In the rows, zero is written as 128.
Each path below is one point turned by a fixed rotation once a step. After each direction that follows a path, write how fast that rotation turns it, in degrees each step (0 if it stays still).
Each turn is a multiple of 5 degrees from 10 to 175, or 0.
Each row of a path follows its step; steps can be skipped.
Rotation 1:
step 0: [135 120 146 136 138 135 135 130 124 136 133 127 118 122 117 135 127 124
 117 133 123 138 136 129 136 117 129 134 118 137 123 127 120 125 119 119
 149 125 121 119 142 134 134 129 131 146 121 129 143 140 127 125 135 117
 116 139]
step 1: [145 132 139 127 131 136 127 132 148 121 114 129 136 148 123 125 123 119
 135 136 131 119 134 126 141 129 118 130 122 126 127 129 123 125 130 125
 122 103 122 116 130 125 133 120 122 127 128 132 132 142 140 137 137 113
 134 118]
step 2: [131 124 131 132 134 125 131 134 140 112 132 145 124 137 111 129 114 130
 118 134 131 135 128 129 127 118 130 122 130 132 136 119 130 134 136 139
 141 127 129 149 130 126 129 128 111 123 146 110 135 114 132 132 134 120
 129 116]
step 3: [122 145 117 131 126 140 124 140 119 128 113 132 134 126 130 141 127 134
 141 129 142 122 132 124 117 117 122 118 121 134 143 125 130 119 140 133
 129 120 117 143 120 112 118 136 131 119 132 125 116 128 120 144 128 135
 130 125]
step 4: [115 127 129 132 119 124 128 132 126 130 122 127 130 104 123 120 135 124
 128 129 123 119 114 127 124 145 138 116 127 127 129 121 116 121 122 137
 127 136 147 148 125 127 115 131 121 123 133 130 123 133 121 119 140 147
 126 115]
step 5: [121 127 118 135 132 127 130 124 114 133 134 132 134 128 124 121 138 147
 129 121 118 121 130 120 123 142 127 134 117 126 128 134 124 116 120 125
 133 133 146 129 116 132 145 136 129 137 125 138 112 133 133 142 116 137
 124 148]
step 6: [133 124 126 125 111 119 147 122 126 140 137 132 135 119 122 133 143 121
 119 109 119 123 126 122 134 132 113 130 138 120 132 122 136 124 130 122
 118 124 133 115 143 145 134 127 125 122 119 142 130 132 132 123 123 126
 115 124]
step 7: [115 113 127 112 125 125 128 124 131 120 142 140 124 134 139 122 136 125
 137 141 123 133 130 131 127 123 120 138 139 119 135 131 143 138 129 140
 118 121 124 109 117 126 142 128 129 140 130 123 123 130 142 115 128 118
 124 135]
step 8: [113 124 132 119 127 123 116 134 116 127 132 119 123 133 138 142 118 124
 131 129 142 143 128 143 124 110 125 131 136 133 133 123 126 120 122 119
 125 132 120 113 135 131 134 121 120 119 130 128 155 114 129 130 127 128
 116 126]
step 9: [120 128 136 127 137 142 118 135 135 144 105 122 130 120 133 134 120 118
 130 146 139 133 128 122 128 129 135 131 123 133 111 129 134 133 125 125
 129 131 126 125 130 104 131 124 135 127 140 128 133 137 127 110 123 114
 124 128]
[130 123 126 125 126 127 130 130 134 126 127 126 129 126 128 128 126 128
 127 124 128 128 129 127 129 128 128 125 127 131 127 127 128 126 127 130
 132 125 130 127 128 132 133 126 131 133 123 128 126 129 127 128 126 129
 129 128] : 65
[129 127 128 125 127 123 130 127 126 127 127 131 129 127 126 125 132 126
 133 125 129 127 129 128 126 128 130 129 131 128 127 133 126 126 132 124
 128 131 127 129 127 132 128 131 129 130 129 130 125 128 129 126 127 130
 125 128] : 45
Rotation 2:
step 0: [115 123 137 128 136 122 146 126 133 134 113 143 149 126 119 115 119 132
 138 135 131 133 128 120 137 140 122 143 117 140 128 132 126 138 128 120
 114 137 127 121 125 130 121 127 127 126 123 126 142 119 128 126 141 132
 121 130]
step 1: [139 126 146 115 128 132 133 127 122 127 126 139 141 133 119 147 120 126
 113 137 132 128 131 117 124 135 140 133 117 124 109 116 112 143 127 125
 128 130 137 123 122 125 140 125 136 132 143 127 126 119 129 125 134 122
 124 120]
step 2: [119 123 120 124 128 130 139 120 116 140 128 135 129 132 122 133 120 122
 115 149 119 132 111 132 130 145 116 121 123 114 112 139 120 123 129 123
 125 126 130 124 140 128 128 132 117 130 124 115 136 113 120 120 128 126
 119 127]
step 3: [122 131 146 136 121 128 144 147 145 126 122 138 138 124 122 140 130 122
 120 144 120 131 143 129 123 132 111 122 118 124 127 136 123 133 123 120
 136 119 123 127 122 128 125 131 130 125 132 139 134 124 120 109 130 136
 127 129]
step 4: [131 125 138 145 124 125 131 124 125 134 128 134 151 127 128 134 115 126
 113 137 129 138 105 120 136 118 122 122 118 140 108 128 130 138 127 131
 120 121 120 130 125 119 123 147 134 133 130 135 126 129 127 135 125 131
 125 131]
step 5: [133 123 131 125 123 123 146 129 123 147 124 142 147 119 138 122 119 146
 118 131 133 117 129 123 141 139 126 118 128 132 129 132 118 123 134 116
 135 113 135 126 135 122 130 121 131 134 136 131 132 118 123 124 140 124
 138 136]
step 6: [117 115 138 126 133 119 126 128 133 146 113 140 143 133 116 125 118 132
 126 146 126 140 135 122 127 143 123 130 119 124 122 110 129 142 125 128
 132 134 131 124 130 137 120 133 129 138 117 131 137 135 136 122 132 117
 133 131]
step 7: [119 127 130 123 113 135 127 144 122 128 133 147 130 133 113 129 125 130
 114 136 117 133 135 118 136 136 122 130 129 125 108 119 116 138 136 123
 120 117 135 130 132 122 139 139 127 130 149 120 121 119 131 135 127 126
 127 121]
step 8: [130 124 118 127 136 122 154 129 129 146 126 125 127 117 116 127 113 122
 122 147 117 128 128 124 133 131 106 127 117 132 116 137 132 130 127 123
 138 124 128 130 134 127 135 130 133 124 131 117 132 136 113 123 121 122
 122 124]
step 9: [132 118 145 140 117 125 134 137 143 131 149 141 145 130 115 128 122 132
 132 136 134 129 134 124 126 134 110 138 121 137 119 142 126 129 120 122
 135 132 122 127 125 125 137 132 129 132 130 137 138 118 140 122 132 130
 123 134]
[128 128 130 127 126 128 129 131 124 126 126 129 132 132 126 130 130 126
 134 125 125 128 130 129 128 127 131 128 127 130 123 129 129 129 127 131
 127 128 125 126 128 127 127 130 126 130 128 131 123 131 129 129 130 127
 128 125] : 120
[128 130 122 128 128 124 129 128 126 129 128 131 130 126 128 125 127 126
 126 124 129 128 128 124 130 128 129 126 129 124 131 133 126 127 125 129
 130 127 125 128 129 128 126 128 127 127 128 125 126 128 127 125 129 123
 128 124] : 125
Rotation 3:
step 0: [135 125 132 135 136 116 128 136 121 121 142 135 125 140 138 134 119 128
 113 128 110 131 120 133 131 139 120 141 133 131 122 126 142 124 131 124
 128 123 137 142 142 130 114 115 124 118 122 115 121 123 123 134 135 116
 120 128]
step 1: [131 122 121 152 123 132 119 122 125 135 130 135 128 129 114 122 132 129
 135 123 122 117 144 124 126 130 127 145 121 137 117 124 119 139 133 129
 129 126 112 131 136 133 121 136 129 141 139 135 132 125 120 111 132 125
 143 126]
step 2: [110 139 117 139 133 128 127 126 123 121 125 123 129 125 126 135 140 123
 128 132 135 128 147 131 142 113 126 119 119 120 141 137 119 116 127 120
 146 126 138 112 127 120 138 129 130 125 127 115 124 131 125 128 134 139
 126 135]
step 3: [139 132 130 115 118 137 134 119 123 127 119 130 130 133 138 134 136 139
 130 125 126 129 102 129 119 137 137 123 125 131 123 141 122 134 148 137
 130 126 133 119 138 137 129 128 134 124 124 123 115 133 130 134 125 142
 120 144]
step 4: [134 114 133 126 126 120 133 146 135 121 123 123 114 116 137 118 129 112
 146 130 134 134 135 129 116 126 126 127 140 136 117 120 121 130 127 124
 128 122 137 139 129 135 116 119 125 139 132 140 139 132 126 140 125 122
 126 139]
step 5: [112 128 123 136 135 123 128 130 121 130 133 141 122 123 120 138 119 115
 123 132 124 121 132 128 121 142 133 123 123 116 132 129 137 118 126 141
 129 130 117 128 136 118 107 135 129 107 129 132 131 136 127 126 127 108
 121 120]
step 6: [124 125 120 134 139 114 133 135 134 137 133 127 147 143 120 127 131 137
 117 131 134 126 126 128 128 113 134 147 123 132 123 125 127 140 134 138
 134 131 128 133 125 141 133 129 139 126 143 113 122 120 127 109 128 130
 123 134]
step 7: [146 124 117 142 113 138 122 125 140 120 122 130 133 128 124 137 141 123
 120 133 122 145 135 129 142 123 120 128 140 124 127 139 116 119 131 127
 136 115 137 120 137 129 131 124 121 126 124 127 129 115 132 135 123 131
 145 125]
step 8: [133 124 125 135 131 131 114 114 116 143 129 114 121 128 137 124 137 136
 140 112 123 127 124 130 118 129 120 119 124 126 125 136 125 121 121 132
 125 145 137 126 142 121 121 127 137 129 119 127 132 148 123 134 137 129
 127 146]
step 9: [126 139 126 124 128 126 137 145 133 135 130 136 129 126 127 122 128 115
 146 137 124 110 120 134 127 119 130 128 118 126 122 123 122 128 124 129
 131 109 115 129 124 133 125 136 142 135 118 135 133 128 120 142 122 140
 108 131]
[130 126 126 128 128 127 126 126 127 128 123 128 128 129 131 129 130 131
 125 127 131 128 132 126 128 126 132 126 132 129 130 131 125 130 127 131
 129 125 130 127 125 128 131 130 129 129 126 123 125 131 129 128 125 128
 130 127] : 80
Rotation 4:
step 0: [124 134 124 119 130 144 112 127 135 129 125 134 147 112 131 126 125 134
 109 122 119 133 117 126 134 126 132 122 122 125 140 134 127 131 128 127
 146 122 123 146 123 134 135 136 135 113 128 133 125 128 131 130 126 131
 132 124]
step 1: [126 124 136 131 122 135 123 128 127 119 142 131 128 120 123 117 126 124
 117 132 129 111 139 126 115 111 140 119 136 135 119 132 139 122 127 147
 119 119 129 130 130 123 128 136 123 138 125 130 134 126 127 141 137 112
 120 129]
step 2: [139 127 130 113 120 130 134 122 136 117 140 123 122 121 127 131 132 132
 116 125 123 121 127 120 128 127 109 129 123 117 144 120 131 122 132 135
 141 123 123 135 123 139 143 118 117 118 114 119 121 127 129 124 125 140
 128 118]
step 3: [129 128 146 126 134 126 127 139 120 126 135 139 136 127 124 132 115 115
 115 126 125 118 133 126 132 125 128 129 121 119 134 124 136 117 117 128
 121 126 133 148 136 120 117 146 128 136 131 129 126 122 117 131 134 126
 142 138]
step 4: [130 134 127 136 118 121 134 135 140 132 136 143 126 130 130 133 128 134
 128 126 136 116 133 126 121 119 126 114 106 111 136 130 135 135 118 134
 137 132 130 119 126 131 142 122 121 128 127 117 133 133 145 128 137 125
 119 126]
step 5: [124 140 134 121 149 124 138 124 122 132 133 129 135 122 127 128 143 117
 114 127 128 131 126 135 136 106 125 139 125 121 129 140 134 120 129 129
 121 135 127 139 120 125 123 121 133 124 126 117 116 128 118 121 136 135
 121 140]
step 6: [130 122 130 130 145 135 128 138 136 120 131 132 130 127 111 125 119 118
 129 125 141 128 131 134 128 131 135 120 113 119 131 122 124 140 115 124
 139 117 128 129 124 120 132 123 115 119 136 134 128 143 126 144 126 116
 119 124]
step 7: [133 136 128 134 128 133 128 118 106 134 131 137 129 119 131 106 136 146
 112 134 121 122 127 127 137 117 126 136 123 124 125 132 127 140 124 139
 132 137 132 137 135 133 129 129 130 119 131 124 119 133 135 134 123 129
 117 133]
step 8: [129 126 134 140 135 144 130 133 144 124 119 129 127 134 116 122 132 130
 114 125 134 128 125 141 128 122 111 124 137 127 133 123 138 116 127 136
 128 123 130 128 124 120 123 125 122 126 125 136 133 126 110 145 139 130
 119 111]
step 9: [131 121 134 119 134 143 112 137 124 132 146 129 137 120 133 116 132 125
 135 124 130 118 124 125 127 123 116 136 118 118 126 120 119 129 127 131
 125 138 130 131 142 134 144 130 132 128 122 121 115 126 136 142 118 124
 138 118]
[125 126 128 131 128 131 130 133 132 125 129 131 132 126 132 132 129 128
 127 126 127 130 128 131 130 130 130 127 125 129 126 130 126 128 129 129
 125 132 125 125 126 129 130 128 133 130 128 126 124 128 128 127 129 128
 128 129] : 70
[124 127 126 131 131 123 130 128 128 130 128 129 131 127 129 127 130 126
 126 128 128 125 129 131 127 128 126 125 128 129 127 130 126 127 127 128
 133 128 127 131 129 130 127 129 121 131 123 128 126 127 128 130 124 127
 130 127] : 0
